128 stands for zero in the data rows.
Some points, each followed by its number:
[207  86  90  96  83 136 122 123 173 122 132  71] 0
[107 179 149  44  86 124  90 100 179  92 111 132] 1
[154 150 143 153 121 130  83 145 119  99  92 171] 2
[100 155 162  47 147 152 113 101 177  69  89 180] 3
[209 214  67 225 129 142 143 217  94 202 157  72] 4
[126 137 119 100  97 116 118 115  19 133 175  69] 5
[102 104 138 109 151 135 193  92  45 121 196  86] 6
[138 132 114 160  96 142  99 146 248 147 102 152] 7
[159  80  79 183 133 135 185 152  87 201 165  96] 8
[126 133 121 105  90 111 119 117  32 127 175  76] 9
[143 179 123 101 136 111 115 138  47 139 138  86] 10
[113 187 167  67 148 159 103 114 189  64  93 172] 11
[129  93 108 180 139 145 104 152  68 166 117 125] 12
[143 117 116 162  97 117  59 149 203 167  55 166] 13
[ 73  91 156 159 161  86 146 144 149 119 136 121] 14
[193 162 105 139  99 143 102 141  90 122 123 137] 15
[195 164 108 144  95 145 106 141  89 125 127 146] 16
[116 104 119 131 141 104 164 137 134 134 171  89] 17
[183 170 118 132 102 138 110 135  99 119 125 142] 18
[103 168 164  46 143 157 104 101 181  61  88 181] 19
[151  73  75 177 131 133 190 147  67 202 169  92] 20
[119 130 125  92  93 110 125 108  28 121 178  77] 21
[ 72 115 175  12 109 128 145  52 182  73 134 163] 22
[ 98  98 149 149 152 113 137 132 198 124 110 141] 23
[136  95 116  96 120 130 166 103 107 103 184  71] 24
[185 155 111 143 107 137 110 139  89 121 133 135] 25
[198  90  96  99  87 138 119 129 166 123 134  78] 26
[135 153 127 169 113 170 144 153 225 130 154 150] 27
[ 83  22 148 118 113 170 180  94 230 108 164 177] 28
[174 229 102  99 157 123 106 153  68 144  96 108] 29
[163  65 131 116 104 120  94 144 198  95  90 109] 30
[119  76  98 171 162 151 186 129  74 167 156 126] 31
[125 134 120 104 101 118 120 115  39 133 167  79] 32
[ 77 100 157 148 160  93 142 140 153 114 131 127] 33
[148 147 141 119  72 102  80 126 137 116 114 136] 34
[143 116 116 156 100 118  70 145 193 161  67 158] 35
[ 73  94 157 145 157  90 146 135 152 114 135 125] 36
[ 98 164 170  33 146 152 106  98 186  58  82 184] 37
[157 150 141 159 124 129  85 148 106 103  95 166] 38
[101 158 165  44 143 154 103 100 190  58  85 178] 39
[131 147 128 168 119 166 147 150 215 130 153 146] 40
[ 47  54 180   0 145 160 141  44 186  39  95 203] 41
[100 113 144  98 143 131 183  88  52 112 192  87] 42
[203  89  97  96  81 136 113 131 173 120 130  76] 43
[122 109 131 146 141 136 128 122 225 141  84 176] 44
[ 99 120 141  85 143 124 189  88  57 101 205  75] 45
[134  92 114 103 124 132 167 105 105 110 181  77] 46
[106 180 169  62 152 160 111 106 185  61  95 172] 47
[122 116 117 129 143 106 159 139 127 135 164  90] 48
[151 150 156 146 122 130  90 147 129  91  91 176] 49
[149 192 112 103 131 112 104 137  32 142 130  79] 50
[ 97 117 143  85 142 130 188  84  65 100 201  85] 51
[101 145 143 186 128 106  82 160 143 148  86 172] 52
[141 124 108 159  87 115  51 150 200 169  54 162] 53
[198 162 104 133  98 142 116 137  82 131 132 138] 54
[127 109 116 125 129 107 158 131 134 132 167  84] 55
[112 175 138 175 148 117 152 147  46 140 169 140] 56
[116 178 150  50  87 121  85 101 186  95 101 141] 57
[140 132 120 152  99 147 106 143 215 140 110 155] 58
[129 135 117 108 102 120 112 130  36 137 152  89] 59
[139 101  99  72 163 125 155 108  33 157 109 118] 60
[126  71  94 188 159 146 178 136  75 181 156 125] 61
[145 175 110 100 127 117 122 133  27 138 143  74] 62
[ 96 111 132  62 162 125 178  82  31 129 154 104] 63
[102 123 150 178 128 103  92 148 148 141  88 166] 64
[148 144 113 162  95 144  98 152 218 155 105 146] 65
[200 201  79 221 125 141 149 198  91 204 161  82] 66
[150 189 118  94 131 115 109 135  27 144 125  72] 67
[104 177 136 172 149 121 149 146  62 140 155 157] 68
[ 63  44 172  13 139 150 147  51 180  63 105 189] 69
[110 149 155  53  93 108 151  85 162  99 153 110] 70
[142 141 142 122  79 100  86 127 140 115 115 135] 71
[160  71 120 114 105 119 103 130 184 101  96 107] 72
[100  99 134  60 156 126 175  84  22 121 158 114] 73
New points follow, each followed by the number of its nearest point above.
[ 92  72 138 115 121 152 155  86 239 121 121 186] 28
[ 73 174 171 201 169 102 129 157  75 112 128 179] 68
[119 116 133 147 141 132 122 119 233 143  77 174] 44
[ 76 164 165 196 171 106 128 156  85 119 125 178] 68
[ 96 103 150 157 158 114 132 131 188 128 109 140] 23
[ 85  40 137 134 117 166 185 107 199 125 170 159] 28
[183 221  97 112 159 129 118 154  58 157 100 102] 29
[ 82 171 169 198 164 104 125 156  79 111 124 179] 68
[110 132 141 154 125 110  94 134 154 138  91 163] 64
[138 107 103  71 152 122 148 107  45 154 111 117] 60
[102 145 153  63 100 113 150  83 189  99 148 125] 70
[174 155  79 206 133 138 125 186  82 200 127  95] 66
[104  81 125 166 183 151 172 123  98 138 135 136] 31
[110 111 135 143 137 131 133 114 237 135  88 178] 44
[ 99 101 154 153 153 113 136 127 216 122 100 151] 23
[135  98 101 190 139 140 101 154  80 166 107 130] 12
[107 122 123 185 154 129 119 144  52 147 131 145] 12
[168  87 123 117 109 116  97 136 173 101  93 112] 72
[177 145  75 213 133 139 121 185  80 195 125  99] 66
[ 91  62 144 120 127 162 162  91 230 124 122 184] 28
[123  94 113 179 141 140 108 151  76 161 119 124] 12
[103 132 146 158 126 109  92 142 145 136  92 165] 64
[141 119 139 109 103 107 135 116 186 111 132 106] 72
[ 68 156 171 181 175 108 132 145  81 109 125 182] 68
[112 126 121 175 145 127 117 143  71 147 128 139] 12
[ 89 103 154 150 158 115 131 127 194 125 104 148] 23
[ 70 167 170 200 179 102 131 157  70 117 128 180] 68
[180 226  96 115 161 125 109 162  58 153  99 104] 29
[ 71 103 170  12 126 131 154  45 175  70 140 161] 22
[ 98 105 146 155 155 114 133 128 203 129 110 147] 23
[113  71 101 172 167 152 185 122  80 168 156 122] 31
[112 149 154  65  97 112 156  77 189 102 147 122] 70
[103 104 143 152 146 107 136 128 196 125  96 145] 23
[107 107 141 152 142 111 133 129 199 127  97 146] 23
[ 98 105 150 159 147 113 132 136 191 127 101 148] 23
[177 148  73 209 132 137 117 184  74 195 133  92] 66
[113 133 152  67  99 111 146  80 184 102 143 124] 70
[ 73 158 167 193 174 108 134 151  85 117 127 180] 68
[ 97 108 145 161 149 107 130 139 200 129  98 151] 23
[ 95 112 153 142 149 112 123 130 209 123  97 152] 23
[135 100 103  58 160 128 150  99  37 140 106 113] 60
[ 83  36 138 131 112 170 187 105 209 125 172 163] 28
[113 121 121 180 152 128 123 141  57 149 129 147] 12
[104 145 151  76 106 114 152  79 180 103 150 123] 70
[132 105 115  62 158 124 152  98  52 145 102 120] 60
[102 112 143 161 143 111 126 140 203 130  98 151] 23
